One turning vector, and how many steps it has turned:
The counts run from 0 to 407.
[-27  14   5  32  34  36  -9 -11  -1  49 -42  39   1  38  16 -27  11  16
  -2 -38   8 -31  -8  32 -20 -31 -28  10   3   0  13  20  34 -49 -49  -6
  -2 -21  25  37  -7  83  15 -56 -11 -67   1 -49  -9  22 -28  30 -25 -35
  24 -26  23  25  41 -49 -11   4 -17  14  18 -50] -> 118
[-46  27  -6  36  37  41 -51 -27   4  32 -53  17   7  51  21 -45   6  17
 -23 -46  39 -41 -33   4  -3 -10   4   4  -9 -11   8  10  47 -56 -51  10
   8 -13  34  36   2  74   3 -53 -22 -29  13  12   5 -10  -3  39  13 -19
  20 -21  -2  26  24 -26 -39 -20  -8  12  22 -63] -> 401
[-20  21  -6  43  48  14   5 -29  20  47 -38  28 -12  28  -8 -29  26  -2
  10 -39  19 -42 -24   8   4   1 -27  22   4  -6  11  13  16 -56 -69  13
 -30  -2  24   3 -22  78  26 -15 -42 -85  22 -47 -12  20 -40  44  -8 -41
  22  21  36  -4  40 -25 -13 -25  -6   4  22  -6] -> 349
[-39  49  13  39  65  15  -4 -27  19  -1 -43 -14 -28  40 -10 -17 -45   9
  21 -24   2 -26 -45  11  36 -16 -27   3   9 -18  26  33  80 -43 -10 -16
 -44 -17  27  12   1  69 -15 -19  -6 -35   4 -15  32 -10  -6  34   1 -39
  -1   0  23  21  59 -47  -1 -26   5  12  32 -54] -> 304
[-24  10  20  20  49  28 -30 -36  16  41 -36   3 -16  41   8 -49  12  13
  12 -21  30 -35 -42  28  12 -12  -6  12   6 -13 -12  14  27 -64 -48   9
   5  -6  32  25 -16  82  12 -44 -26 -67  28 -17 -15  -4 -19  47 -22 -31
  26  -9  15   3  35 -49 -32 -15  -3  15  26 -62] -> 60
[-17  25 -22  44  45   4  -6 -34  30  31 -50  11 -14  30 -17 -13  37   8
 -17 -42  45  -7 -42  -6   9  13 -10  36  -3  -4  42   2  17 -56 -49  20
 -53   8   6  -3 -18  59  11  -1 -46 -73  16 -18  18  19 -10  50  10 -52
   8  27  41  14  31 -19 -15 -54   3   7   1 -18] -> 236
[-13  58  -7  47  24  39 -64 -17   6  30 -62   3  -6  54 -13 -52 -20  21
  -5 -37  15   2 -22  -7 -11  -4 -13  13   0 -19  23  -3  93 -37 -36  14
 -11 -29  24   6   5  77  -1 -32 -15 -26  -9  36  -7 -21 -24  42  -5 -33
   6   3  18  34  23 -35  -6  -8  13 -14  39 -44] -> 354
[-20  71  40  58  50  -5  11 -12  21  34 -57 -23 -23  23 -45 -22 -37  33
   3 -22   5 -19 -40  16   8  -4 -20 -15  10  10  34  28  54 -27 -25  23
 -32  12   3  13   6  58  -8  -2 -14 -49  -9 -34  35  10 -11  31 -13 -38
   2 -14  41  30  53 -50 -16 -36 -17  -7  36 -52] -> 246
[-44  27  19  19  60  27  -6 -34  13   5 -46  -7 -18  41  23 -19 -12  13
   2 -23  26 -36 -41  28  24 -26 -16   7   1  -8  16  27  54 -59 -27  -8
 -28 -12  26  29  -7  75 -16 -43  -8 -45  16 -22  34  -1   8  36  -5 -37
   7 -14   9  16  52 -44 -20 -14 -10  35  16 -83] -> 369
[-41   8  -5  35  62  18 -13 -32  19  21 -37  28 -28  27  -7 -38   2  29
  -7 -33  -8 -29 -31   7 -13 -15 -18   6   5 -18  22  10  51 -81 -15 -11
 -18   9  21  61 -23  48 -24 -38   1 -37  -1 -63   7  26 -14  25 -14  -2
  14 -35   2  22  23 -93  16 -35   3   8  33 -10] -> 81
[-15  64 -19  56  37  18 -27  -8   3  19 -68  -1  -6  27 -19 -15  -6  37
 -46 -44  15   9 -13 -15 -25  10 -16  21   9  10  56 -12  89 -52 -14  23
 -46 -10   4  27   4  55 -14  -3 -16 -35  -9  -1  29  27  -3  23   4 -41
  -2   5  21  48  21 -35   4 -32   0 -11  13 -28] -> 326
[-34  19  -6  28  56  12 -20 -39  18  32 -44   6 -21  31 -11 -47  49  31
 -35 -38  42 -24 -46 -11 -14  19  11  22  -2  -6  13  -6  17 -84 -31  35
 -15  22  21  43 -21  41 -13 -13 -35 -54  26 -29   1  19   2  53  -3  -5
  22  -6  12  11   9 -62 -18 -54  -4  16  18 -16] -> 30
[-20  25  -3  52  53   4  -8 -31  38  37 -48  13 -30  38 -45 -50   5  -7
  27 -20  10 -14 -55  -3  25   1 -15  10 -12 -38  24  22  25 -43 -37   0
 -28  18  13   1 -25  54   0   0 -25 -52  -7 -22  -2   4 -36  56  -2 -31
   9   6  43  15  35 -63  15 -48  28 -15  44  -2] -> 302
[-22  66  11  52  40  29 -48  -8  13  29 -61   1 -18  47 -23 -54 -41  30
  -4 -39   5  -4 -30 -12  -7  -3 -15  -4  -4 -19  18   8  97 -33 -24   3
  -7 -15  27  25   7  64 -15 -29  -6 -12 -17  17   8 -19 -14  32  -6 -17
   9 -16  11  41  32 -50  -6 -16  11  -6  43 -43] -> 46
[-42  45   1  37  49  19 -10 -11 -11  21 -56  18  -3  35  15 -10  11  36
 -53 -58  30 -22 -12   0 -31 -19 -21  13  -1  20  46   5  66 -55 -37   8
 -32  -9  26  41   8  65  -9 -33 -12 -36  12 -28  35  28  13  22  -2 -27
   5 -22  11  42  33 -31 -24 -15 -31  29   5 -50] -> 344
[  3  61  13  19  63   9  10 -28  -2  13 -40 -11 -36  34 -16 -14   4  31
  -9 -32  22 -10 -24   6  -9  -7 -39  30  20  16  14  -6  58 -61 -39  16
 -53 -19  31   4  -5  80  -2  -6 -27 -84  10 -26  13  14 -10  26 -24 -42
   7  23  29  15  39 -43   6 -14 -18  16   8 -33] -> 406
[-56  42  14  48  40  20 -45 -20   5  22 -58   8  -5  49  -3 -51 -27  14
  -5 -44  20 -33 -47  -5  12 -12   3 -17 -10 -25  16  20  64 -35 -36   6
   0   1  30  26   5  58 -17 -35 -13  -3  -2  16  26 -22   2  47   9  -2
  12 -30   2  32  36 -36 -29 -30   5  10  42 -56] -> 336
[ -8  59   6  50  56  -9  17 -19  18  12 -51 -13 -36  24 -41 -18 -13  26
  -5 -17   6   9 -43   6  -1  -4 -30  12   7  -6  43   7  48 -50  -4   7
 -58  12   5   9 -17  49 -21   4  -6 -59  -7 -47  35  26 -14  33 -17 -41
  -5   3  43  35  41 -75  23 -40   4  -3  24 -19] -> 359
[-15  11 -10  47  40  21  -9 -21  25  52 -44  33   2  23 -11 -27  12  11
  20 -32  -7 -34 -13  16  -4  -5 -34  22  11  -5  21  19  32 -57 -59   9
 -19  -9  17  19 -14  75  24 -25 -27 -80   4 -58 -22  32 -55  37 -11 -52
  22   1  38   4  28 -38  -3 -21   5  -5  33 -13] -> 266
[-40  54   0  32  44  22 -34 -26   7  11 -64  -9 -14  50  -7 -42  -5  20
 -38 -40  44  -2 -53  -5  -1 -14  10  -2 -19 -16  36   0  61 -48 -12   6
 -18   4  25  28  -7  49 -23 -30  -7  -9  -1  21  40 -17  21  41   5 -11
  -1 -25   1  49  27 -55 -10 -33   1  20  20 -64] -> 224
[-17  51  15  37  44   2  18 -22   5  36 -55  10 -17  36 -15 -16  27   7
 -14 -46  46 -24 -37   5  -5  -2 -20  11  -7   9  28   7  17 -31 -73  23
 -45   7  24  -9  -5  74  12   0 -43 -76  11 -14  27  12 -14  48  -3 -46
  12  17  44  12  50 -12 -20 -34 -20  15   6 -32] -> 348
[-47  23 -14  15  74  17   3 -46   5  -7 -36  15 -28  34  18 -14  16  14
 -15 -46  24 -29 -37   5   8 -14 -27  34   7 -18  34   5  52 -86 -20 -14
 -50  -6  36  40 -15  52 -23 -25 -16 -47  26 -39  32  16  14  35   5 -25
   7  -4   6  14  41 -54   0 -26  -1  42   7 -30] -> 370
[-19  56  25  34  43   4  22 -12   4  31 -56  -1 -29  48 -21 -20  29  15
 -24 -29  54  -3 -52  21  -6 -27  -6  -1 -17  10  31  19  24 -28 -38  17
 -30  27  16   1  -6  61  -5 -16 -23 -57   0 -23  45  15  10  46 -16 -20
  -4 -18  40  38  47 -46 -14 -30 -35  26   3 -59] -> 199
[-38  29   6  32  60  -4   7 -34  19  31 -40  21 -39  42 -23 -52  19  -4
   9 -34  30 -39 -69   0  14  -9  -9   1 -20 -36  15  23   6 -48 -53   1
 -27  29  36   2 -24  56  -7 -12 -38 -42  10 -31  12   0 -11  59  -5   2
  13  -6  27   8  44 -54  -2 -48  -3  19  31 -12] -> 367
[-63   7 -30  44  45  26 -35 -33  17  26 -51  45  -5  39   8 -51  16  -2
 -12 -53  11 -39 -44 -11  -4 -14   1   6 -22 -39  35  15  44 -73 -40 -11
 -11   6  29  46 -19  51 -11 -38  -8 -13  10 -28  12   9  -8  44  16   6
  12 -27   0  25  20 -58   1 -44  15  16  32  -3] -> 139
[-44  42  14  30  43  30 -42 -28   2  20 -51   4 -12  49  18 -43  -7  26
 -31 -43  34 -39 -35   5  -3  -9   4  -9  -4 -13  10   5  63 -49 -41  13
  -1 -12  34  36   8  66  -8 -48 -14 -18  12  15  21 -19  12  39   6  -8
  15 -24  -9  30  31 -34 -42 -17 -11  23  30 -63] -> 28
[-26  -1 -12  30  50  12  11 -35  24  35 -38  34 -15  32  -2 -29  56   2
  -8 -31  33 -28 -47  17  -3 -12  -8  26 -16 -12  30  18  -5 -67 -51   5
 -34  17  19  20 -30  59  10 -23 -34 -71  17 -58   3  36 -20  49  -2 -30
  12  -5  32   9  34 -51  -8 -43   0  26   8 -22] -> 88
[-43  50  -9  49  49  11   4 -12   2   5 -56  30 -21  44  -4 -20  -6   3
 -21 -47  21 -15 -37  -5  -6 -34 -23  -2 -24 -15  61  24  70 -31 -26 -19
 -46   7  24  12  -3  53 -23 -21   7 -14 -13 -20  60  13   3  38  11 -20
 -12 -24  29  49  49 -52  24 -24  -1  18  13 -26] -> 250
[-26  43 -10  26  72   9  -1 -31   4   3 -37  17 -43  47 -21 -43  -3   8
   1 -35  -6 -20 -42  -7  -8 -13 -31   3  -1 -33  21   4  60 -71 -21 -13
 -35   0  36  31 -25  51 -33 -18  -6 -31  -2 -33  11   4 -11  38 -16   8
  10  -8  17  23  33 -86  41 -30   7  11  38   1] -> 193
[-35  25  -1  48  33  28 -15  -8  12  31 -52  25   0  37  -1 -26 -17   3
  -4 -26   7  -6 -30  21   5 -40 -19  -1 -12 -12  53  30  67 -27 -14 -21
 -28   2   6  31  -6  63 -12 -45  15 -22 -27 -34  36  19  -7  34  -6 -42
 -12 -43  27  50  41 -70  14 -19   5   3  21 -60] -> 249
[ -8  38 -25  38  51  24 -25 -23  13  19 -44  16 -20  36 -29 -44   1  17
   7 -30 -10   5 -19  -7 -18   2 -31  31   3 -24  25  -9  77 -70 -20  -7
 -36 -18  22  26 -25  59 -16 -13  -9 -51 -11 -22 -16  14 -36  33 -13 -23
  12  15  22  26  18 -77  39 -26  26 -12  41   8] -> 128
